Rotation paths and how fast each direction turns (degrees each step)
Each turn is a multiple of 5 degrees from 10 to 175, or 0.
Each row of a path follows its step; steps can be skipped.
path 1
step 0:  -8.4  -5.6   1.7 -11.1   8.3   6.2 -16.5  -6.6  11.6  13.5 -17.6   5.2  -1.4  -0.3   0.7  12.4  10.9  -4.2  21.9   6.7   2.6   6.5  -5.7 -28.1  -4.4  12.3   1.2  -5.7   2.9   0.1 -11.1 -12.6  20.6
step 2:  -6.0  13.1  -0.3 -10.2 -13.0  -1.4  -4.3 -28.9  17.1   6.7 -16.0  22.0  -6.2   3.0  14.8  -4.1  -5.4 -13.7  -6.2  -5.1   3.7  11.2   4.3  -8.6  -4.0   6.8  -8.9   7.1   9.2  -4.7   1.0   3.1  21.1
step 3:  -2.2   2.0  -4.4  -0.3  -5.4   1.5 -14.6  -1.4  18.6   8.2   1.7  20.9  -6.6  24.7 -11.8  -9.9   3.9 -18.8  -5.4   8.5   5.6  11.2  18.0  -1.8  -5.1  -1.9  -5.2 -21.0   9.8  17.4   6.0   1.6   6.2
step 5:  13.0  18.3  -0.4   2.0  -5.3   0.9 -12.6   6.1  -4.5  -2.3  -5.1   6.1 -13.6  16.1  11.9  17.2 -16.8  -4.8  -3.7  -2.1   9.0  15.3  12.8   9.5 -12.2  -2.7  -6.1 -15.2 -11.3  17.4  -4.2 -20.4   8.1
step 7:  12.8 -10.4 -19.1  11.0  -1.4   2.2  -2.1  -1.4  -3.2  15.5 -10.8   8.1  -9.8   8.2 -12.3  -3.9  11.5   1.9  -5.1  -1.4   9.7   3.9   6.6   8.7  -1.5  -1.7 -15.9 -31.9   1.9  21.9 -10.5  -1.1  16.0
step 10:  14.2   9.8  -9.7   9.8 -17.7   1.3 -16.0   1.2  14.8  15.3 -19.0   3.5  15.0 -16.3   0.0  10.7  11.1 -13.8  -5.7  -4.5 -16.6  -4.5   3.5   6.8  -6.2  21.4 -15.6   0.0   1.8  -4.1   3.7   3.2  -2.8
step 11:  10.0  -6.5  -9.8  -9.9  -0.6  10.4 -20.9   3.7  -0.5  24.0   4.5   6.9  -1.9 -13.8  -2.1  -1.7  10.4 -11.6  -0.5  14.0  -5.3  -4.5  -5.9   9.4  -1.0  -4.6 -29.1 -16.8   0.5   2.4 -14.2  -6.0  12.1
step 12:   6.0  14.7   1.2 -10.7  -5.8  -3.1 -27.1  22.5  -5.9   1.3  -1.0  11.1  -1.6  -8.8   8.7   3.9  10.3   8.6  -1.3  -3.4  -2.6  -6.9  17.8  -3.1   2.5   6.2 -18.9  -3.5  20.9 -19.4  -7.7  -2.7   7.9
step 13: -17.0  10.1 -12.0  -6.1  -4.7   6.8 -19.8  -2.7   1.3   1.3   2.7  24.3  -2.9 -20.7   4.1  20.7  -0.9  15.5 -11.6  13.8   1.7  -6.1   3.2   0.3 -14.5  -3.6  -8.5  -0.6   7.9   8.5   1.5 -16.8  15.1
Speeds:
 4.9  1.0 -4.1  4.3  4.7  5.0  8.0  3.3 -4.6  4.2  1.9 -0.1  4.5  3.4  7.8 -1.2  7.8  5.2 -1.2  2.8 -3.2 -2.9 -0.7  5.1 -8.4  7.3 -5.7  1.2 -0.4  0.2 -3.3  1.7 -3.1 => 25
-1.6 -4.8 -1.1 -6.8  1.1 -2.1 -5.0  0.6  4.3 -2.3  5.7 -2.9 -4.2 -5.8  0.9  2.7  9.8  0.9  1.4  5.7 -2.4 -5.7  2.5  6.9  4.1  7.7  1.5  6.3 -0.5 -2.3  3.8 -3.5  6.6 => 25
  0.8   0.2 -10.1   2.5   1.9  -0.1  -5.9   1.1  -3.5  -8.4   9.0  -0.3   6.3   3.5   0.0  -3.2   2.4  -7.2  -4.7  -1.6  -0.2  -0.2  -1.8   1.2   0.9  -5.3   1.6   1.0  -0.8   9.9  -4.2  -5.7   2.0 => 175
  1.6 -11.2  -2.1   2.6   2.4   1.2  -2.7   4.8   6.6   4.4   5.4  -1.5  -2.1   4.2  -2.3  -4.8  -2.4  -0.2  -0.3   2.4  -4.3  -0.7  -4.7  -7.5   6.2   6.4  -1.1  -9.6   0.0  -1.8  -5.4   3.2   0.1 => 95
 0.6 -6.2  3.5 -1.7  7.0  6.6 -4.3 -9.5 -3.3 -3.7 -3.2 -0.1  0.7 11.7 -0.1 -3.3  1.8  2.2  1.6  0.3 -0.7 -0.3  0.7 -2.3  0.2 -0.3  7.7  7.2 -6.6 -3.3  1.7  3.1 -2.5 => 10
 1.0 -7.0 -0.1  9.4 -2.1 -8.9  3.7  1.4 -6.7  0.4  2.5 -1.2  0.6  4.3 -1.1  1.4 -6.2  6.7 -1.1  0.6  4.2  3.4  5.5  2.4  2.1  3.0 -1.0  0.8 -6.5  2.2  7.1 -2.1  8.1 => 35
